In the data rows, zero lies at 7.5, halfway between 7 and 8.
Here are some points, each followed by its number:
[ 7  7  6 10  7  8  7  8  7  7  6  7 10  9  9  6  9  7  7 11  9  8 10  6  6  8
  6  7  8  8  8  5  6  7  8  6  8  8  9  9  6  5  8 10  8  6 10  7  9  7  8  8
 10  5  6  7  7  5  9  8  9  7  7  4  8  9  7  8  6  8 11  7 10  6  5  8 12  7
  7  8  8  8  8  8  9  5  9  8  7  5  7  8  8  9 10 10  4  8  6  8  8  9  6  9
  7  7 11  9  9  9  8  5  7  7  7  9  6 10  7  7  4  9  6  9  6  6  6  6] 0
[ 6  8  7  8  7  6  8  9  9 10  9 10  3  5  8  5  8  8  7  7  9  9  3  7 10  7
  9  9  7  8  7  7  4  6  6  9  5  9  8  8  6  8  4  7  5  6  9 10  7  8  8 10
  6  8  9  8  9  8  8  6  6  6  8  9 10  6  7  5  9  7  5  7  8  8  8  6  6  5
  8  7  6  8  7  7  5  8  7  9  9  9  8  9  6  5  9  7  9  7  8  7  7  6  9  7
  9  7  5  7  9  7  8 10  9  5  6 10  8  7  8  8  8  5  6  8 11  9  7 10] 1
[14  7 15  3  7 14  9  2  6  1  2  5  6  5  0 15 10  7 13  0  0  4 10 15  7 11
  2  4  6  8  5 15 15  8  7 15  8  2 11  3 13  9  5  0  1 14  5  0  8  5  3  6
 13 15  9 10  2 15  1  8  8  8  5 15  1 10  4 13 11  7  4 11  1  5  8 10  0  5
 10 11  6  7  5  9  0 10  3  2  7  9  9 10 10  8  0 10 13  6  7  6  7  2  2 10
 13 13  2  1  0 11  3 15  7 15  8  8 10  9 14 10 15  5 14  0 10 11  4 10] 2
[ 9  9  8  7  8  7  8  7  6  6  8  7  5  7  3  9  9  6  7  6  6  4  7 10  8  8
 10  6 10  8  5  9 11  9  8 10  5  8  8  7  8  7  8  4  6 10  8  9  6  7  4  8
  4 13 11  8  7  6  8  7  6  7  5 13  6  4  4  9 10  3  6  5  5  8 10  9  3  8
 10  9  8  6  5  7  3  7  6  7  6  8  6  7  8  7  5  8 10  8 11  6  6  6  9  8
  7  8  5  6  4  6  8 10  7 12  8  8  6  5 11  8 10  6  9  6  8  9 10 10] 3
[ 7  7  6 14  9  6  9  7  9  8  8 13  0  6  7  6 14  9  7 12 10  6  6  7  9 13
  8  5 13  6  3  4  8  7  6 10  8  8  8 11  1  5  6 11  0  3 10 13  6 11  7 11
  1  8  9  5 10  2 11  5  5  5  3  9 12  3  2  5 14  4  9  0 13  4 11  5 10  3
 15  9  6  6  6  7  2  0  6 10  9  4  9  8  6  5  7 13  7  7  3  9  7  8  8  9
  8  6  9  6  7  9  9  8  5  3  6 12  4  5 13  4  8  6  2  9 10 11  7 12] 4
[ 7  8  8  9  6  9  7  8 10  7  7  9  9  6 10  3  8  7  8  9  7  9  6  4  6  6
  8  9  4  9  8  9  5  4  7  3  6  7  9  9  6  6  8  8  9  7  9  5 10  8  7 10
  8  6  8  8  7  9  6  7  7  8 10  7 12 11  9  5  9 10  7  9  9  7  6  1  9  7
  6  8  6  9  6  7  9  9  7  7  7  7  7 10  9  9 11  6  6  7  8  8  8  6  7  6
 10  4  9 10  8  8  7  6 11  3  5 10  8 11  7  8  6  8  6  7  7  8  6  5] 5
[10  7 10  9  6  8  8  7  6  6  8  8  9  6  7 10  8  7  9  8  8  8  7  7  7  9
  9  7  8  8  9  8  9  9  8  8  9  6  9  6 11  9  9  7 10  9  5  5  7  8  7  5
  7  6  6  8  6  9  7  9  8  9  9  9  6  8  9  9  7  9  8  7  8  5  7  9  9  9
  7  6  8  7  8  9  9  9  8  9  9  9  7  6  9 10  8  9  8  8  8  8  7  9  8  6
  7  7  8  5  6  6  8  8  7 10 10  9  7  5  5  8 10 10 10  7  6 10  8  5] 6
[ 5  8  7  8  5  9  5  9 11 10  9 11  4  2 12  0 10  8  6 10 11 10  3  4  7  6
  9 11  6  8  8  8  1  4  6  5  5  9 10 12  3  6  4  9  6  5 11  8 11  8  7 11
  8  5 10  9  6  6  9  6  6  4 11  6 13  9  7  2  8  9  6  7  9  7  8  1 10  4
  9  9  3 11  7  5  7  7  8  8  9  7  6 12  8  6 10  9  5  7  5  8  8  7  7  8
 12  6  6 10 11  8  9  7 12  3  3 14  7  9 10  9  6  5  3  8 10  9  5 10] 7
[ 6  8  5 14  8  5  9  9  8 10  9 11  0  7  5  4 14  9  7 12  9  7  6  6  9 12
 11  6 14  6  3  3  7  7  5 14  7 11  9  8  0  4  5 12  0  1 12 13  3 10  8 12
  2  9 10  4 10  0 13  2  3  6  3 10  9  3  0  3 13  5 10  0 13  5 10  7  8  7
 15 11  7  6  6  7  3  1  9  8  9  4  8  5  8  4  8 11  7  8  5  8  8  7  8 11
  7  8  8  7  5  9 11 11  7  3  6 11  4  5 12  2  7  5  4  7 11 11  6 13] 8
[ 9 11  7  8  7  7  8  9  8  9  9  9  6  6  6  8 10  8  7  6 12  5  7  7  6  6
 11  7  8  8  6  5 10  8  8 11  5 10  9  5  6  8  8  7  8  8  8  6  5  7  9  8
  2  7 10  7  6  3 11  8  6 10  8  9  6  5  5  6  6  6  8  7  9  8 10  6  3  8
 11  9  7  6  6  6  7  4  6  6  5  5  7  6  9  7  6  3  4 11  8  7  9  7  7  7
  7  9  9  8  4  8  8  8  9  5  7  5  6  5  9  6  7  7  8  8 10  9 10  6] 9
[ 9  7  6 10  4  7  4 12  7 10  7  7  8  3 11  5  6  8  8  6  9 13  5  8  9  7
 12  9  9  8 14  8  5 10  8  7  6  7 11  9  9 10  5  6 14 11  9  5  9 10  6  8
 10  9 11  9  9  6  9  8 12  8 12  9  8  9 10  9  6 11  6  8  7  7  6  9  9  6
  8  6  3  8  8 10  9 13  5  4 11 10  6 11  8 10 11  8  7 10 11  7  7  6  6  7
  9  4  9 10  8  7 11  7  8 12  9 11  7  8  8 12  8  6 10 10  8  8  5  9] 10
[ 8  8  6 12  4  7  5 11  6  8  8  7  8  3 12  6  6  9  8  9 12 13  3  7  9  7
 12  9  9  8 13  8  3  9  8  7  8  7 12  9 11  8  6  7 15 10  7  7  8  9  7  6
  8  6  9  9  8  6 10 10 11  8 12  8  9  7  9  8  6 11  9  7  8  7  4 10 13  8
  5  4  6  7  8 10 11 13  9  8 11  9  5  9  9 10 15 12  7  8  9  6  7 10  8  4
  8  5 11  9 10  5 12  5  8 11 11 12  6  6  6 11  8  8 11 11  6 11  7  7] 11
[11 11  8  7  7  6  8  8  8  7  9  5 12  8  9  7  9  7  9  8 13  8  7  7  3  4
 12  7  7  9  8  5 10  8 11  7  7 11 10  6  9  8 14  7 15  9  9  4  9  7  8  7
  5  7 10 10  5  3 12 12  9 11 11  7  5  6  6  8  4  7  7  8  9  8  7  7  9  9
  9 10 14  7  6  7 14  5  7  6  2  2  5  5 13 11 12  2  1 12  8  5 10 11  6  6
  6  8 11  9  7  7  8  4  9 10  8  4  5  7  7  8  4  8  7 11  5  9 11  5] 12
[10  8  5 14  7 11  6 10  8  7  7  8 12  7  6  6 11  6  9 11 13  8  9  2  6  8
  9  7  7 10 11  5  9  7  9  6  7  6  9  5  5  6 12  6 13  7  8  4  7  9 10  8
  5  4  9  5  7  2 11  7  9 11 11  4  7 10  9  7  5 11 11  9 13  6  6  2 10  9
 10  6  8  7  8 12 11  6  7  6  8  4  8  8  7 11  9  6  4 10 11 12 10  5  5  4
  7  3 15 11  8  9  9  5  8  4  6  6  5 11  7  9  6 12  6  9  7  7  7  3] 13
[ 7  7  9  5  9  9  5  5 10  7  7 10  2  4  4  4 13  5  7  8  6  7  7  8  7  7
  6 10  6  5  5  8  8  5  6 10  7  9  8 11  5  5  6  5  2  6 10  8 10  3  5 13
 11 10 10  9  6  5  9  8  4  8  1 11  8  8  0  3 11  4  5  5 10  7  9  4  7  4
 13 13  6 10  3  7  4  5  7  7  5  6  7  9 10  6  7 11  5  7  3  6  8  8  4 10
 11 10  5  7  5 10  4  9  8  9  4  9  5  9 13  6  5  4  6  7 10  8  6 13] 14
[11  6 11  3  4 12  0 15  8  6  4  3 15  6 15  8  0 11 11  3  2 15  5  9  1  4
  3 13  5  4 15 13  7 10  9  0  9  6 10 15 15  8  5  1 15 11  7  0 15  5  4  2
 15  8  8 14  3 15  3 15 15  5 15  6  4 12 15 15  1 15  8 15  1 11  2 12 12  4
  0  5  6 10 13  4 15 15  6  0  4 10  1 13 14 13 10  8  0  5  4  5  7 11  1  6
 11 12  8 12 10  9  6  0 11 15 10  8 12 14  7 15  2  6 14 10  3  4  5  7] 15
[13  7  0 15  6 12  6 13  8 15  4  6 14  4  7  6 12  5 10 11 15 12 13  0  6  8
 11  5 11 11 15  4  9  5  7  8  7  6  9  4  5  8 12  9 15 10  9  1  5 13 14  7
  4  3 13  5  5  0 15  7 13 15 15  1  7 15 12  7  0 12 15 11 15  8  3  0  6 12
 13  9  5  3 13 12 15  1  8  0  6  0  8  6 10 12  9  0  0 14 11 14 15  5  3  5
  1  7 15 15  8 11 14  3  4  4  7  1  5 15  4 13  3 14  7  9 12  4  6  1] 16
[ 8  7  9  7  8  8  6  7  6  4  6  7 10  9  7  9  6  8  9  8  6  6 10  8  6  9
  6  8  7  6  7  8 10  9  9  7  9  5  7  9  8  7  8  8  8  8  7  5  9  6  7  6
 10  8  6  7  6  9  6  9  8  8  7  7  6  8  9  9  9  8 10  8  6  7  8  8 10  8
  7  8  7  7  7  7  9  8  8  7  6  8  6  7 10  9  6 10  7  7  6  8  8  9  7  6
  7  8  8  8  6  8  7  6  6  8  9  7  8  7  8  7  8  8 10  7  5  7  8  6] 17
[ 3  5  7  5 11  4 10  4  7  7  8  7 10 12  8  7  6  7  5  9  5  6  9  9  8  6
  3  8  5  7  6  8  4  7  7  5  8  8  2  9  6  8  8 10  4  6  4 15  8  6  6  7
  9  5  3  7 11 10  5  7  5  4  4  4  8  6  8  7  8  5  7  8  5  8  8 10  9  7
  3  4  9  9 10  6  8  6 10 13  6 11  9  6  2  6  4  9 11  6  7  7  7  9  8  9
  7  6  5  6 11  5  2  9  7  5  6  6 10  5  5  5  8  7  8  8  7  4  8  8] 18
[ 0 11 15  2  4  2  7  6 12  5  8 13  6  9 15  9  3  8  9  5  7 10  0  9  4  5
  5 11  0  6  3 11  0  0  8  3  8  8  8  9 10 10  5 13  4  1  3  7 11  5  9  4
 10  6  0 11  1 15  0  8  2  1  7  3  8  7 13  4  6  8  0  9  0  6  9  8  9  4
  2  7  6  8 10  0  8  5 10 15  7 15  8  7  8  6  5 15 12  3  0  6  4 14  9 11
 15  9  1  0 12  0  3  8 15  0  9  8 12  0  4  7 11  6 10  1  7 13  5  6] 19
[10  8  5  8  9  5 11  8  5 10 10  6  5 11  3 11  6  6  4  6  8  5  9  8 13  9
 12  4 13  8  5  5 10 10  8 12  8  9  5  3  9 10  9  7  6  9  7 10  2  9  8  7
  2  9  9  5 10  6  9  7  6 10  6  9  8  2  6 10  9  5  7  6  9  8  8 13  7  9
  8  4 10  5  5 10  3  7  9  7 10 10  8  4  6  6  7  7 12  8 14  6  7  8  9  5
  1  7  6  7  5  6 10 10  3 10 10  5  5  4  4  4 10  9  8 10  7  8 12  9] 20
[ 6  5  5  9  9  9  6  9  8  9  7 10  6  5  9  7  7  8  5  9  7  6  8  5  8  9
  7  8  8  7  8  8  2  9  8  5  7  7  8 12  6  7  6  8  7  6  8  8  9  9  5 10
  7  5  7  6  9  6  6  8  8  6  8  5 12 10  9  6 11  8  7  6  9  6  6  6 13  7
  6  6  2  9  8  8  6  8  9  8 10  9  7  8  7  7  8 12  9  6  9 10  7  8  8  7
  8  7  9  9 11  6  7  6  8  6  7 13  8  8  8  6 10  9  5 10  7  8  6  9] 21
[ 7  9 10  7  7  6  9  7  8  7  9  9  5  7  7  8  8  7  7  8  8  7  5  7  8  7
  9  7  6  8  6  7  7  5  7  8  7  8  8  6  7  8  8  8  6  7  8  9  7  7  9  8
  5  8  7  7  7  9  8  7  5  7  7  9  9  6  6  6  9  7  6  7  7  7  9  6  6  8
  8  7 10  7  5  7  6  6  8  9  7  8  8  7  7  7  9  7  8  7  7  6  6  8  9  7
  8  7  6  6  7  7  8  9  8  5  8  7  7  5  6  6  8  7  7  7  7  8  8  7] 22
[10  5  9 10  6  7  9  8  7  7  7 11  6  6  8  7  9  8  9  8  7 10  7  6  9 10
  9  7  8  6  9  8  7  9  7  8  9  5 10  7  9  7  7 10  7  8  6  6  7 11  7  6
  9  4  4  8  7 11  6  6  9  8  7  9  8  7 11  7  8  9  9  6  8  3  5  9 10  9
  6  5  5  7  9  9  8  9 10 10 13 11  7  7  8 10  9 11  9  8  6  7  5  9  6  7
  7  8  7  6  7  6  9 10  6  8  9 11  9  8  3  7 10 10  9  7  7 11  5  7] 23
[ 8  7  4 10  9  8  9  9  5 10  7  8  4  7  5 10  6  9 10  6  8  6  8  8 10 11
  7  6 12  7  9  5 11 11  8 15  8  5  6  6  8 10  5  8  4  8  5  7  2  9 10  5
  5  8  8  4  9  7  8  4  7  8  6  8  6  6  8 10  9  7 10  7  9  7  9 10  4  9
  9  5  3  4  8  8  3  8  7  6 12  9  8  5  6  6  3 10 11  8 10  9  8  6  9  6
  5  9  8  7  4  8 10 11  3  7 11  6  7  5  9  6 10  7 10  7 10  8  8  8] 24
[ 3 11  9  5  5  4  8  5  9  9  8  6  6  8  7  7  8  7  7  4  7  7  5 10  9  4
 10  8  6  7  5  8  7  5  6  7  6 12  5  6  8  9  6  7  5  8  8 10  7  7  6  8
  6 10  9 10  8 10  7  6  6  9  8 11  7  5  4  6  6  6  2  8  4 12  9  6  0  6
  8  9 10  8  5  4  6  9  6  9  7  7  8  9  7  6  7  1 10  8  7  4  6  7  9 11
  9  7  1  6  6  6  6 11 10  8  6  4 10  7  6  8  7  4  6  5 10  9  9 11] 25
[ 8  7 11  5  8  8  5 10  9  6  7  9  9  6 14  6  5 10  6  8  6 12  6  6  3  8
  4  9  5  4 10  9  5  8  8  3  9  8  9 13  9  5  6  7 11  6  9  4 14  8  7  5
 14  6  6 10  5 10  4 12 12  5  8  6  7  9 11  9  5 11  8 10  4  6  5  9 15  5
  4  8  7  9 10  5 12 11  9  7  5  8  6  7 11  8 11  9  3  6  2  8  6 12  6  9
 10 10  8  8 10  8  6  4 11  9  9  9 10  9  8 10  8  9  6  9  4  8  6  7] 26
[ 6  6  9  5  6  8  6  9  7  7  6  6 11  8 13  7  5  9  8  8  5 11  7  9  6  8
  4  9  6  7 10  7  4  7  7  4 10  7  8 11  9  7  5  8 10  7  8  7 12  7  8  6
 14  8  4  9  6 11  5  9 12  4  9  5  8  9  9  9  5 11  7  9  5  8  4 10 12  5
  5  7  8  9 12  6 11 10  9  8  7  7  7  9  8  9 10  9  6  6  4  7  8  9  6 10
  9  9  8  7 11  8  7  4  9  9  9 10  8  9  7 11  5  7  7  9  4  6  5  7] 27
[ 6  6  6  7  9 10  8  6  7  6  4  4  9 13  5  9  7  7  7  8  4  4 14 10  8  9
  3  5  8  9  6  7  9  7  8  6  9  6  5  6  6  6  9  7  5  7  9  9  7  5  8  9
 10  9  7  5  9  7  8  7  7  9  5  5  7  9  8  9  8  8  9 10  9  7  7  8  8  8
  8  8  8  8  8 11  7  7  8  6  7  6  9  8  6  8  6  7 10  6 10 10  9  5  7  7
  6  6  9  9  7 10  7  6  5  8  7  5  6 11  8  8  7  9  7  8  6  3  7  7] 28
[ 7  9 10  4  8  7  9  7 10  8  9  8  8  9  6  8  8  7  7  7  7  4  7  7  6  5
  6  7  3  9  4  8  9  6  9  6  8  8  8  5  7  7  9  7  6  6  9  6  8  6  9  9
  6  8  6  7  6 10  7  7  4  7  8  8  8  6  7  6  8  6  5  9  7  9  9  4  5  6
  8  9 11  8  6  5  7  6  8  8  5  7  8  7  8  6  7  3  6  8  7  7  7  7  8  7
  8  8  5  7  7  8  6  8  9  3  7  5  8  9  7  5  6  7  5  7  7  6  9  5] 29
[ 6  8  9  6  8  7  7  7  9  8  8  9  6  7  9  6  8  8  7  9  6  8  5  8  6  8
  6  9  6  7  5  7  6  6  7  6  7  9  7 11  6  7  6  7  4  6  8  9 10  7  7  9
  9  9  7  8  7  9  7  8  6  4  6  7  8  6  6  6 10  7  7  7  6  7  8  6  8  5
  8  9  8  9  7  5  7  6  7  8  5  8  8  8  8  6  8  8  5  6  4  7  7  8  8  9
 10  9  5  7  8  7  6  7  9  6  5  9  7  7 10  7  6  5  6  8  8  7  7  9] 30
New points follow, each followed by the numbers of its three nearest points above by angle, smallest number first.
[10  4  9  7  7  8  9  5  5  4  5  4  7  8  4  9  8  7 10  7  2  8 11 13 11 12
  6  6 11  7  8 10  9  9  6 10 10  7  8  7 10  7  6  6  5 10  7 10  7  8  4  7
 10 11  7  9  9 10  6  8  9  7  4 13  6  6  5 11 10  7  8  6  5  6  6 14  8  7
  7  7 10  8  7 11  5 11 10  9 10  9  8  8  6  9  7 11 13  6  8  4  4  8  5  9
  7  8  3  4  5  8  7 11  5 15  9 11  8  8  7  9 11  8 10  6  7  8  5 12] >> 2 3 23
[ 8  9  7  8  5  5  8  9  7  9  9  8 10  7  9  7  7  8  8  7 13 10  5  7  6  5
 11  8  7  8  9  6  6  8  8  8  7  8  8  6 10  9  8  9 13  9  6  7  6  8 10  5
  6  5  8  9  7  8  9  8  8 10 11  6  6  7 10  7  3  8  7  8  8  8  7  8  7  9
  6  6  7  6 10  6 10  8  7  8  8  8  7  6  8  8  9  4  5 10  9  7  9  8  8  6
  7  7  9  8  7  6  9  7  8  7  9  5  8  5  4  9  8  7  8  8  8  8  9  6] >> 11 12 16
[ 5  7  8  6  9  7  7  6  8  7  7  8  5  8  8  7  7  8  7  7  4  8  8 10  8  9
  4  8  8  7  5  8  7  7  6  7  8  7  6 10  6  7  5  8  2  6  9 10  8  7  6  8
 10 10  7  7  9  9  6  6  7  4  4  8  9  7  6  8 10  7  7  7  5  8  8  9  8  5
  7  9  6  8  7  7  5  8  8  9  8  8  8  9  6  6  6 10 10  5  6  8  6  6  8 10
  9  8  5  7  8  8  7  9  7  8  7  9  8  8 10  8  7  5  6  6  8  7  7 10] >> 14 18 30
[ 8  7  7  8  6  7  7  9  7  8  8  7  8  6  9  7  7  8  8  7  8 10  6  8  8  8
  9  8  9  7  9  7  6  8  8  7  8  8  9  8  9  8  7  7 11  8  7  6  8  8  7  7
  8  7  8  9  8  7  8  8  9  7  9  8  7  7  8  8  6  9  8  7  7  7  6  9  9  8
  7  6  7  8  8  8  9  9  8  7  9  8  6  8  8  8 10  8  8  8  8  7  7  8  7  7
  7  8  8  7  8  7  9  7  8  9  8  9  7  7  7  9  8  8  9  8  7  8  7  8] >> 10 11 15
[ 9 10 11  3  8  7  6  7  9  4  7  5 12  8  7 10  7  7  8  5  7  7  7  9  2  4
  7  8  4  7  5 11 11  6  9  6  8 10  8  8 10  7 11  3 13 10  8  4 11  4  6  6
 11  9  8 11  3  8  6 12  9  8  8 10  3  8  5  9  5  5  5  8  4 10  9  6  5  7
  9 12 13  8  7  4 10  6  6  6  0  5  7  7 12  9  7  2  2  8  5  5  8 10  5 11
  9 11  6  6  7  7  4  5 12 12  7  3  9  8  9  9  7  6  7  6  6  8  9  5] >> 12 15 29
[ 9  8  8 10  7  5 10  6  5  6  9  7  7  9  4  9 11  7  8  9  8  6  9  8  9 10
 11  5 10  8  6  6 10  8  7 12  8  9  8  4  7  7  9  8  5  8  6 11  4 10  7  6
  3  8  6  7  7  5 10  7  5  8  5 11  6  5  4  7  9  4 10  4  8  5  9 10  6 10
 10  8 10  6  6  9  7  4 10 10  9  7  9  4  6  8  7  9  9  9  6  6  8  8  8  9
  6  9  8  5  4  7  8 10  5  9  9  8  6  5  7  4  9  9  9  6  8 10  8  8] >> 3 8 20
[11  5 12 12  4  7 10  7  5  5  7 12  6  6  8  8 10  7 11  9  7  9  6  5 10 11
 11  6  7  6 10  8  8  9  7 10 11  6 10  7 11  7  7 12  7  8  4  8  6 12  6  5
  7  4  3  8  8 11  7  7  8  8  7 11  9  7  9  7 13  9 11  3  9  0  4 11 12 10
  5  5  7  6  9  8 10  9 11 13 14 12  5  6  8 13 12 15  9  8  6  4  5 11  6  4
  8  8  7  4  4  4  9 10  5 10 11 14  9  5  1  4 10 12 13  6  5 14  5  6] >> 6 11 23
[ 4 10  8  6  8  4 10  6  8  8  9 10  5  8  6  9  8  8  6  7  8  4  4  9  9  7
  9  8  7  7  4  6  7  8  7 10  6  8  5  6  7  9  6  9  2  7  7 11  5  7  8  7
  4  8  6  7  9  9  7  6  3  6  4  8  7  3  5  6  9  4  6  7  5  8 11  9  5  8
  8  6  6  8  7  5  4  4  8 11  7 10  8  5  5  4  4  9  9  7  7  6  8  8 10  8
  7  9  4  5  6  5  6 10  7  5  8  6  7  2  9  5  9  6  8  6 10  8 10  9] >> 3 22 25
[ 6  4  5  6 11 12  8  7  6  6  3  5  8 13  3 12  6  6  4  8  1  1 15  8  8 10
  0  4  9  9  5  7 10  9  7  6 10  4  4  9  5  5  7  8  2  4  9  8  7  6  7 10
 11  6  5  2 10  8  4  6  8  9  4  2  8 11  9  9 11  8  9 10  9  7  8  9  9  6
  7  6  6  8  8 12  4  7  8  5  7  7 10  8  4  6  1 10 12  4 10 13  8  5  7  7
  5  5 11  9 10 11  7  6  3  7  7  6  7 12  9  5  8 11  7  8  7  2  8  6] >> 17 18 28
[ 6  9  5  8  6  5  8  9  9 12 10  9  8  6 12  4  6  9  8  7 13 12  2  6  9  4
 12 10  6  8 12  6  2  6  6  7  4  9  8  5 10 11  5  9 12  9  4  8  6  9 10  4
  6  5  7  9  7 10  7  6  8  7 13  4  9  7 12  6  0 10  5 11  6  9  7  7  7  9
  4  2  4  7 11  6 11  8  8  9 10 13  8  8  5  7  9  5  8  8 10  8  8  8  9  7
  7  6  7  8 11  3  9  8  9  2  9  6 10  4  3 11  8  7  7  9 11  8  8  7] >> 10 11 19
[ 8  8  6 10  7  7  8  9  6  9  8  9  4  6  8  5  9  8  7  7  8  9  7  8  9  9
 10  8 12  6  8  6  7  9  7 11  8  8  9 11  7  7  6  8  6  9 10  9  8 10  6  8
  7 10 10  8  9  4 10  6  9  6  6 10  9  5  5  8  8  7  9  4  8  6  8 10  8  6
 10  8  6  6  7  7  7  8  7  7 10  7  7  8  9  7  9 10  7  8  8  7  6  6  7  9
  7  7  8  9  6  8 10  9  5 10  8 11  6  8 10  8  8  6  8  8  8 10  6 10] >> 4 8 10
[10 10  8 10  4  8  6 10  7  8  8  9  7  4  9  5  8  8  8  8 11  9  6  7  6  7
 12  8 10  7  8  7  9  7  8  8  7  9 11  9  8  7  8  7 10  8 10  4  9  9  7  8
  7  9 11 10  5  6 11  9  8  9 10 10  7  6  4  7  7  7  9  5 10  7  8  7  6  7
 10 10  7  6  6  6  9  9  7  4  7  5  4  8 12 10 11  9  2 10  6  5  8  8  6  8
 10 10  8  9  4  9  9  7  9  9  8  9  6  7 10  8  6  7  9  7  8 11  7  9] >> 9 10 12
[ 9  7  4 14  5  6  7 10  5 10  8  9  2  4  7  4 10  7  7 10 13 10  8  6  9 11
 15  7 14  9  8  2  8  8  6 13  8  7 12  9  6  7  5  9  8  7 12  6  5 11  9  7
  4 10 11  9  8  0 15  4  7  9  7 11  9  4  3  9  6  7 13  2 12  6  8 10  6  8
 12 11  4  3  7 11  6  5  8  3 10  2  5  7  9  7  9  9  4 11  6  5  6  6  7 10
  8 10 10 10  2 10 13  9  5  8 10 12  3  5  9  8  6  7  6  7 11 10  5 12] >> 4 8 9
[ 9  7  6  7  9  9  6  8  7  6  6  5 13  9  7  9  6  7  8  7  8  6 12  7  5  7
  5  7  8  8  8  7 12  8 10  6  8  6  7  7  7  7 10  6 12  7  8  2  9  6  8  6
  9  9  8  6  6  5  8  9 10 10  9  5  5 10  9  9  5  9  8 10  9  8  8  6  7  9
  8 10  8  7  9  7 11  8  6  3  4  3  7  7 11  8  6  3  4  9  8 11 10  6  6  7
  6  8 11 11  8 10  7  4  7  8  7  4  7 11  9  9  6  9  7  7  6  5  8  3] >> 12 13 16
[ 8  7  6  9  7  9  8  8  6  6  6  7  8  8  3  8  9  6  8  7  6  6 11  8  9  9
  7  5  9  8  7  8  8  7  7  9  7  5  8  6  7  6  8  8  7  8  8  7  6  8  8  9
  6  7  8  6  8  6  9  6  7 10  7  8  7 10  7  7  9  6 10  7 10  7  7  6  7  8
  8  8  7  7  6 10  6  7  8  7 10  7  8  9  6  8  6  8  9  7 10  8  8  6  6  7
  7  6  9  8  5 10  8  8  6  8  6  8  7 10  8  7  8  9  8  6  8  7  7  8] >> 13 24 28
[ 9  9  7  9  7  6 10  7  5  7  9  8  6  8  4 10 10  7  9  9  9  7  8  8  9  9
 10  5  9  8  6  6 11  9  7 12  9  8  7  4  8  8  8  9  5  8  7 10  6 10  8  6
  5  9  7  7  8  6  9  5  5  9  7 10  6  5  5  7  8  5  8  4  9  6  8 10  4  9
 10  8  9  6  8  8  6  5  8  8  9  7  9  6  6  9  7  7  7 10  8  6  8  6  8  8
  5  8  8  6  4  7  9 11  5  9 10  7  6  4  7  5  8  7  9  6  9  9  8  9] >> 3 20 24
[ 3  9  9  4  9  6  9  8 14 13 11 12  5  5 15  5  4 12  5 10 11  8  0  5  6  3
  4 12  2  5 10  8  0  7  9  1  4  9  5 11  8  9  5  7  8  4  5 10 12  6  7  7
  8  5  6  8 10 12  2 10  8  1 12  2 12  7 13  5  9 10  2 10  3 10  7  4 12  5
  2  1  8 10 10  2  9  9  7 11  5 13  8  8  5  5  9  6  7  5  7  9  8 10 14  3
 10  5  5  8 15  1  3  3 11  2  5  9  9  5  5  8  5  5  6 14  6  7 10  6] >> 7 19 30
[ 8  5  7  7 10  9  9  5  7  5  5  5 10 13  3  9  9  6  7  7  4  4 15  8  8  9
  4  5  8  8  6  8 10  7  6  7  9  7  6  7  5  5 10  8  4  6  9  8  7  6  7 10
  8  7  6  6  8  6  7  8  6  8  4  7  7  9  7  8  9  6  9  7  8  7  7  7  8  8
  9  9 10  8  6 10  7  5  9  8  5  4  9  8  7  8  5  8  8  6  8  9  8  7  6  9
  6  7 10  8  7 10  5  7  7  8  6  6  7 11  9  6  7  9  5  7  6  6  7  7] >> 0 17 28
[ 3  9 11  3  5  4  7  8 12 11 11 10  6  6 15  2  5  9  6  7 12 12  0  5  6  1
  7 13  1  5 10  9  0  3  7  0  6 12  8 10  9  9  5  7 12  6  6 10 12  7  8  6
  9  3  7 10  8 12  4 10  8  3 13  4 14  7 13  4  4 11  1 11  2 11  6  4 12  4
  2  3  8 11  9  4 11 12  8 13  7 14  8  9  7  7 13  8  7  6  6  7  4 10 11  6
 11  5  2  6 15  2  4  5 14  2  5 10 10  5  3 10  6  5  5 10  8 10  7  9] >> 7 19 26
[ 9  7 10  7  8  7 10  5  6  5  7  6 11 10  7  9  9  7 10  9  6  8 10  7  6  8
  7  7  4  8  7  7 10  6  7  7 10  7  7  3  9  8 10 10  8  8  5  7  7  8 10  5
  8  6  4  7  5 10  6  7  7  9  8  6  5 10  9  7  6  7  9  8  7  6  7  8  7 11
  6  7  9  7  9  7 11  6  9 10  7  7  9  5  7 10  7  6  6  8  6  8  9  9  6  9
  7  8  9  6  6  8  6  9  6  6  8  5  9  7  4  6  8  9  9  5  7  7  7  3] >> 6 17 23
